In the rows, zero is written as 128.
Named turns come first, each shown by rows before and after it. Which turns, in which order, take the first row of each pair that follows to the second? Write the first one first, as in the answered first pair.
k_952:
[133 127 149  96 141 142 149 188 142  90 146 144 140 123 147 127 148 115
 145 129 173 117  86 135  87 121 166 109 103 153 147 186 101 123 108 138
 125 139 130 147 134] -> [133 131 130 107 123 145 153 166 149  99 154 136 145 126 142 131 148 128
 139 132 184 111  82 126  99 118 175 108 106 161 141 195  97 118  91 138
 124 141 137 143 134]
[128 140 111 127 132 126 125  74  96  98 126 103 183 151 130 123 109 146
 142  96 165 101  89 110 135 130 135 120 148 155 164 170 104 146 100 105
 124  97 152  77 127] -> [131 129 146 104 171 117 121 112  71  81 112 111 187 135 143 112 121 111
 157  97 152 108 105 127 109 134 120 127 143 141 176 150 106 146 139 104
 120  94 142  85 110]
[139 108 128 158 116 132 170  79 100 157 149 140 170  95 111 116 179 130
 122 147 164 119 178 128 107  73 147 141 129 125 119 114  98  98 165 109
  91 131 138 162  77] -> [126 144 188 118 149 126 126 169 166 125 105 144  75 123 153 106 120  84
 141  68  98 135  95 144  93 145 105 125 122  98 133 118 121 133 169 115
 136 140 115 148 202]
k_82:
[134 147 119 168 100 146 126  91 155 134 121 118 121 140 112 124 101 163
 115 113 135 121 115 102 149 123 134 145 121 124 137 143 145 142  72 132
 123 122 141 133 158] -> [114 148 132 153  92 132 102 114 162 146 132 109 127 144 128 166 101 129
 140 125 123 112 129 115 140 121 131 123 126 137 132 149 134 150  88 130
 139 123 139 120 187]
[150 110  98 112  87 112  96  89 107 131 127 125 121 128 114 182 149 125
 134 161 158  70 196 137 109 103 114 149 145 129 121 106 154 137 159 134
 101 125 147 125  81] -> [162 109  92 117  90 119 103  81 104 126 123 125 120 125 105 164 147 138
 126 156 165  75 193 135 109 103 114 158 144 123 126 104 156 132 152 135
  94 125 147 132  71]
[113 131 119 128  87 113 115 124 123 124 131 114 136 156 127 148 107 125
 133 145 128 124 102 135 128 131 118 117 118 136 134 151 132 142 116 129
 145 128 128 119 142] -> [116 125 139 134 122 124 121 143 148 156 144 121 137 121 133 158 146 101
 143 136 121 122 151 125 131 117 134 129 125 139 113 133 121 129 153 127
 142 127 124 116 146]
[164 100 110  96 121 136 104 196 128  97  58 120 143 148  98  91  90 107
 101 137 161 130 148 176 108 140  51  72 112 154 130 136  98 165 134 122
 164 125  98 116 154] -> [165  95 127 103 150 146 111 214 150 120  71 126 140 118 105 100 125  87
 108 129 155 131 189 169 106 128  66  85 121 157 109 123  88 156 169 121
 161 122  93 110 158]
k_272:
[118 129 108 133 103 129 115 133 154 169 168 113 120 144 142 157 122 112
 132 117 129 111 127 144 123 143 136 120 143 167 129 131 111 153 114 130
 133 121 150 128 144] -> [125 125 131 107 120 115 106 162 116 137 138 115 117 151 148 139 110  99
 138 116 116 119 114 164 103 156 115 118 133 148 151 117 117 164 129 131
 134 117 142 139 129]
[141 100 144 120 170 138 134 144 108 126 127 132 141  99 128 130 157 114
 153 146 126 132 179 129 105 111 130 153 150 128 137 114 117 105 190 139
 119 124 128 160 105] -> [140  99 123 137 147 143 139 113 113 144 143 127 152 102 122 141 165 128
 148 157 140 124 188 122 118  96 144 147 151 141 127 124 113  98 169 140
 117 126 134 155  99]
[124 161  97 140  83 185 114  88 109  57 118 134  90 153 111  95 173 122
 110  58 160 130  84 139 134 149 102 140 133 138 160 141 162 164 110 176
 121 155 120 143 107] -> [125 168  93 151  83 195 113  86 141  76 132 135  81 146 113 105 178 119
 113  47 157 126  90 126 147 150 114 142 139 144 144 143 159 158 112 175
 122 157 120 133 128]
[142  84 153  63 141 102 133 175 117 135  88 169 142 105 104  35 139 175
 146 130  99 127 108 105 121 148 125 165 117 104 133 123 107 138 206 125
 135 165 134 183  56] -> [136  87  96 111  91 121 151 105 159 188 140 159 159  99  86  72 157 211
 130 152 131 106 140  69 167 116 168 161 134 138  91 151  92 120 168 129
 130 168 150 160  63]
Then:
(2 to 3 turns a pair)
[113 141 142 141 104 136 111 143 144 171 157 119 128  97 130 169 144 107
 133 125 106 102 154 109 120 137 130 106 155 148 108 141 117 122 129 123
 146 131 142 105 179] -> [120 115 143 118 100 113 114 133  54 126 135 123 176 109 118 147 138 117
 132 167 123 108 151 133  90 125 109 106 138 131 148 128 122 129 129 120
 129 124 144 129 102]	k_272 k_952 k_952
[147 133  96 182 104 144 156  65 107 125 140  97 121 117 118 117 152 155
 112 144 172 114 161 104 150  64 151 127 116 157  96 100 127  98  97 133
  71 142 125 111  96] -> [148 137  90 181 101 143 157  61 104 115 131  97 114 129 118 106 136 166
 105 139 172 117 140 108 152  73 143 125 114 151 102 104 133 103  81 132
  71 144 124 111  97]	k_952 k_82 k_272
[135 154 104 171 105 158 184 130 176 183 155 131 111  88 107 141 198 143
  95  84 154 127 168 117 176 131 164 130 162 120 117 138 180 114 156 110
 117  93  89 104 121] -> [143 134 144 118 135 125 175 170  69 115 102 135 143 105 113 110 178 121
 111 112 151 140 147 162 119 139 117 131 141  88 177 115 191 132 185 110
 110  85  82 140  54]	k_82 k_952
[132  81  93 168 176 154 113 111  91  85 109 140 119 155 110 115 115 118
 111 148 147 112 116  82 106 126 119 113 112 105 141 104 116 126  92 122
 109 116 152 146  74] -> [124  97  74 190 152 165 112  93 142 111 127 133  98 161 111 135 108 130
 104 132 146 105 108  66 134 128 134 106 122 121 118 125 116 125  69 123
 122 118 157 131 119]	k_952 k_272
[114 138 104 138 110 147 102 114 147 154 150  98 118 162 120 140 147 115
 159 126 119 148 142 131 134 140 132 126 126 159 151 124 114 113 142  97
 141 137 117 125 173] -> [120 131  99 147 113 153 113 102 135 155 157 103 133 149 114 131 166 124
 155 133 129 148 164 121 134 125 141 139 125 162 148 118 109 105 147  98
 130 136 121 128 146]	k_272 k_272 k_82
[145 122 106 156 137 121 141  96 140 154 144 132 130 132 131 132 151 124
 134 124 140 114 143 116 101 145 126 107 147 122  93 108 124 117 126 149
 137 102 135 113 146] -> [149 116 115 141 139 112 141 100  95 132 126 132 149 139 128 120 145 125
 135 141 142 117 135 130  84 144 112 106 137 114 115 100 131 122 130 148
 130 102 131 126 115]	k_952 k_272 k_82
[123 132 136 108 137 119 111 124 120  97 104 124 133 129 124 102  94 137
 117 107 132 147  77 123 123 165  84 134 122 109 152 126 136 147 104 123
 134 128 128 136 140] -> [123 139 140 116 148 131 107 136 156 114 113 127 114 120 132 110 102 132
 120  88 121 146  85 112 137 171  92 137 129 115 136 128 134 143 114 125
 138 132 125 127 167]	k_272 k_272
[127 134 117 122 114 114 130 121  99 115 115 130 114 131 120 105  98 142
 141 120 125 131  93 136 125 148 116 113 126 136 141 124 149 126 106 142
 123 132 116 111 117] -> [117 136 132 108 121 109 118 143  99 120 117 128 116 130 129 119 101 116
 154 122 112 131  98 141 116 149 110 105 126 135 140 120 147 132 121 138
 129 132 110 107 129]	k_272 k_82 k_272
[139 120 128  97 130 111 125 107  99  86 117 119 129 136 121 100 116 134
 113 134 135 127 108 145 116 132 124 138 120 135 158 115 132 121 133 124
 111 127 132 141  99] -> [114 134 145  90 125 103 100 134 134 108 134 105 120 136 141 146 113  95
 138 132 111 114 118 148 114 140 124 118 130 151 140 123 124 132 143 121
 133 129 127 120 155]	k_952 k_82
[107 167  91 146 113 102 158 155 131 123 114 144 147  95  89  81  98 157
 115 115 142 166 112 148 152 107 133 132 155 166 163 128 146 190 121 129
 109 126 115 151 115] -> [ 84 167 110 129 108  82 132 177 122 128 118 135 159 102 107 117  93 119
 140 131 126 155 123 162 137 105 129 108 161 175 165 132 138 200 137 124
 120 125 110 143 136]	k_82 k_952 k_952
